Some points, one per row:
[  6   2 -19  16 -32  36  22  24 -27 -24  -9 -27  50 -22  26  18  37 -10
 -15  35   5 -41 -24  26]
[ 14 -48   1  42  26  -8   6  15  27  34 -14   4 -16  17  -8 -22  29  -6
  14  43  20  -3  -5 -29]
[-11  30   6 -17 -49   4   9  20 -33  -8   3  32  29  20   2  -6  -4 -24
 -31 -34   9  18 -39 -16]
[  3 -56  21 -12 -33 -19 -17  -2 -29  37  14   7 -21  23 -51 -52 -19 -24
  -9 -35 -21  32 -23 -55]
[-41  25 -24  -7  36 -37 -12 -30  19  -9  13 -15 -24 -11  21  27 -32  60
  36  10 -21 -25  59  34]
[ -3 -19  -9  -8 -30  25 -17 -11 -24  -1  18  20 -41  46  16 -49   3 -19
 -34 -26  29  37 -22 -32]
[ 21 -24 -11  14  47  14 -51 -48  -9 -19  25 -31 -56 -20 -17 -10 -31  17
   5 -25 -28  47  67  14]
[-31   2 -30  27  15 -24   5 -16  39  -6  -6   7 -11  34  35  15  16  35
  25  48  11 -59  13  18]
[ -7  25 -20 -11  17  -6   5   6   4 -23  -3 -13  18 -36   8  34 -12  23
  11  23 -17 -40   5  40]
[ -8 -31   5  22 -30   0  -9 -23 -16   8   7  25 -18  42 -19 -46   4   3
 -18 -11   4  38 -13 -36]
[  6  12  61  -1 -67  17  24  32  10  12 -33 -14  20 -12 -10 -13  -3 -48
  -6 -13  24  39 -43  -8]
[  8  21  60   0 -94  19  16  36  32  -5 -18 -30  35 -47 -28  21  -9 -45
 -10 -45  36   3 -40  14]
[ 15  10 -15 -38 -34  -4  -8  25 -54 -25  18  23  37 -28   9  -2   2  -2
 -31 -24 -52   6 -14  -2]
[-27  45  -1 -12   5  -2   4 -25   5 -10   4   1   7  -2   8  28 -22  18
  15  -5  13 -10  32  25]
[  7  27  32 -31 -28  34  -4  14 -29  -8 -10  -9  21 -26 -26  -9 -24 -29
 -25 -46 -13  71 -15  -5]
[ 12  -4   3  15   0   5   3  39   4  29 -26 -50   9 -28 -29  -8  12 -28
  -3  12  -3  26 -22 -42]
[ -6   6  10  -6 -33  -3  29  18  -1  -5  -2  -9  10 -15   4   0  -3  -4
  16   9  -7 -23 -12   2]
[ -4   7  16   4 -42   4  20  11  22   6 -15   1   5   9  -4  -4   9 -14
   5   3  29  -3 -16  -4]
[  6   1   9  19  37 -11  -8 -21  50  28  -5 -46 -30 -22 -24  15 -13  -8
  24  -7  17  28  60 -14]
[-19  33  55 -24 -93  13  34   8  12   2 -24  34   9  29   5 -10 -12 -27
  -1 -14  58  14 -59  23]
[-22 -43 -21  11  38 -44 -18 -24  29   0  23  51 -39  54  30  -1  31  26
  16  34  16 -36  -2 -17]
[ 17 -13  -8  13  35   2  -4   6   5   8   2 -30  -1 -33 -23  13   0 -13
   3  -1  -7  15  22 -10]
[ -4   0  -7 -25   8   9 -13   1 -46 -18  18  29 -10   6   6 -13  -9  -5
 -43 -25 -22  33  -7  -9]
[-18 -70 -27  36  33 -46   1 -37  29 -17  36  90 -70 110  28 -47  35  58
   8  34  14 -49  27  -3]
[-17  -3   6  14  -5 -23   4 -36  16  30   2  36 -30  60  12 -16  30  -5
   6  -2  53  10   8 -16]
Here are 12 more points, each followed by its number:
[ 24   9  28 -28 -16  28 -10  43 -47   0  -9 -64  25 -55 -26  29 -31 -54
 -27 -45 -46  75   5 -18] 0
[-13   2  -8  21  10 -13   4   3  19   6   2   6  11   7   8   4   7 -10
  -3   2  25 -11   0 -11] 1
[ -2 -23  47  56 -32 -30  -3 -54  98  50 -11   2 -90  59 -37 -40 -10  -3
  51 -20  67  39  22 -43] 2
[  6  -5 -15  -8  14 -15  -5 -11  -7 -12  28  57  -4  52  26  -7   6  16
  -8  -7   8 -22   4 -12] 3
[ 13   5 -11  26  13  26  22  13  35  -5 -15 -25  15 -31   2  15  17   6
  13  40   3 -60   8  31] 4
[ -4  -8 -45  23  77 -21 -13 -32  13  -4  27  27 -23  28  19  -3  11  54
  20  25  -2 -34  41  -2] 5
[ -5  23  10   0 -19  12  13   6  13  -8 -16 -12  16 -16   9  15  -3  -7
   9   8   8 -20 -10  26] 6
[  4   0   8   4  -3  -6   2 -10  22   8  -2  -6 -13  -3 -17  -4 -16   7
  16  -2   6   6  12   4] 7
[ 16   5  18  18 -30  26   6  10  17  16 -13 -44  -1 -32 -22   2 -14 -23
   4  -6  16  22   9  -2] 8
[-32 -40  37  39 -24 -28  19 -49  29  28 -14  91 -88 127  36 -59  36  24
  44  44  85 -44 -29   2] 9
[-18  26 -30   7  23 -34   6 -17  10  -1   0   3  -2  19   3  24  -5  39
  20   7   2 -37   6   4] 10
[ -5  11  13 -36 -32  -3 -13  -2 -52 -11  23  35  14  28   8 -19   4  -3
 -38 -48  -8  27 -32 -26] 11
Which of these numbered points is nearest to each point below by angle, seen from the average point of the first points? Its number follows each.
[ 12 -17  -9  16   7   0   1  36   4   9   4   0  17   2   7   1  18 -15
 -17  -6  -5  -1 -13 -31] > 1
[ -5  20 -12  18  24 -10   7  11  18  -9  -7 -17  -3 -26   1  15  -8  19
  17  37   0 -41   5  29] > 4
[ -3 -36 -60  22  88 -25 -17 -14 -14   5  40  15 -15  18  14  -5  19  44
   7  32 -17 -44  42   2] > 5
[-23  42 -19 -11   2 -17  -1 -13  -2 -10  14  -2   4   7  22  30 -15  19
   8 -17   4 -17  18  11] > 10
[ -8  -5  13  12  -7 -16   1 -18  32  17   1  -1 -39  37  -8 -17  -7  -8
  20  -7  27  24  16 -16] > 2
[ -5 -32  -2  24 -28 -29  27  -8  46  22 -24  34 -19  69  35 -18  42   6
  36  36  45 -77 -24 -21] > 9
[-12  17 -10  -1   3 -22   6   1  20 -14  -2 -11  -9  -8   2  17  -4  34
  17  19   0 -20  13  22] > 10
[-23 -35 -15  18  29 -36  -4 -54  57   8   4 105 -69 127  24 -64  36  41
  38  57  62 -52 -37  19] > 9
[ 24  -2  34  28 -34  34  16   5  39  31 -21 -52   6 -47 -32  -6 -16 -37
  12 -10  25  38  -2  -6] > 8
[-19  -2  31   5 -22 -11  -1 -59  33  16  11  65 -51  77  27 -35  21  16
  13 -11  62  11  -5  -9] > 9
[-14  26  25 -42 -53  13  15   1 -19  -5  -5  20  32  33  12   5  -2 -27
 -33 -42  21  23 -48  -2] > 11
[  7 -23 -30  21  37  12 -17 -24  -9   2   5  15   5   9  28 -20  41  25
  -9  31 -10  -3   4 -11] > 5
[  3   8  25   5 -34  12  22 -13  67  26 -20  -5 -22  36   4  -9  -2  -7
  27   8  46   0 -15 -14] > 2
[  0  -5 -29   0  53 -18 -31 -14  -4  14  28 -46 -18 -44 -36   3 -41  27
  13 -15 -59  28  59 -10] > 7
[ 62 -26   6  -8  26  42  12  42 -60  -6 -16 -36  43 -58 -18 -12  12 -23
 -46 -21 -56  51 -10 -28] > 0
[ 15 -17   4  22 -14  23 -17 -10  12  15  -3 -23   5  -9 -15 -15   4 -21
  10   2  13  26   7 -11] > 8
[-29  42   6 -38 -38  -4   2 -17 -25 -23   1  28  13  20  12  13 -17  -3
 -17 -38   5  10 -15   4] > 11
[ -3 -17 -14   5   5 -11  14  24 -11   0   6  16  24   9  25  14  35 -13
 -24   5   4 -10 -19 -17] > 1
[ -6  -2 -11 -47  21  10 -48   1 -71  -3  43  61   6  16 -10 -38 -11  -3
 -56 -50 -46  48 -21 -14] > 11
[  5  11  73  11 -62  13  -4 -16  22  48  -7 -13 -51  23 -36 -36 -24 -49
   0 -51  45 100 -16 -36] > 2
[ -3 -23  -9  22  41 -17  -2 -11  23  -4   9  29 -39  31  10 -16  22  17
  15  31  23 -26   3   0] > 5
[  3 -27  24   9 -38  -1  18 -12   2  24  -7  28  -7  56   7 -15  23 -23
  -5  -5  48  10 -45 -31] > 9
[ -6   9  -8  -6  27  -2 -10  -6   4  -4   6  -1  -5  -9  -3  -4   4  15
   7   9  -5   0  13   7] > 5
[-20  49 -38 -11  45 -38  -6 -27  24 -23  10 -17 -21 -25  11  37 -41  78
  53  25 -24 -64  64  61] > 10
[-35  27   7   9  -2 -12  23 -15  36  -8   6  13 -12  28  23  20   0  21
  20   2  40 -21   3  -1] > 10
[-13  19   5   4  -7  -8  10 -10  13   3   0   5  -1  17  13  10   1   8
  14  -1  25 -12   4   0] > 10
[ 30 -41  -2  44  45   1   9  30  39  21  -1   1 -25  21 -13 -30  40 -12
   9  49  18 -24  -8 -24] > 1
[ 13 -47  26  13 -33  -5 -17   1   8  41   1  16 -16  19 -14 -38  21 -41
 -13 -32   6  64  -9 -69] > 2
[ 10  -8  -9   1  37 -12 -41  -7  -1   3  21 -30 -28 -31 -39   1 -36  13
  15 -20 -48  43  61  -6] > 7
[-61  34   0 -10  33 -29 -17 -71  41   7  -7 -12 -14   2  -7  27 -23  59
  57  24   3 -30  38  47] > 10
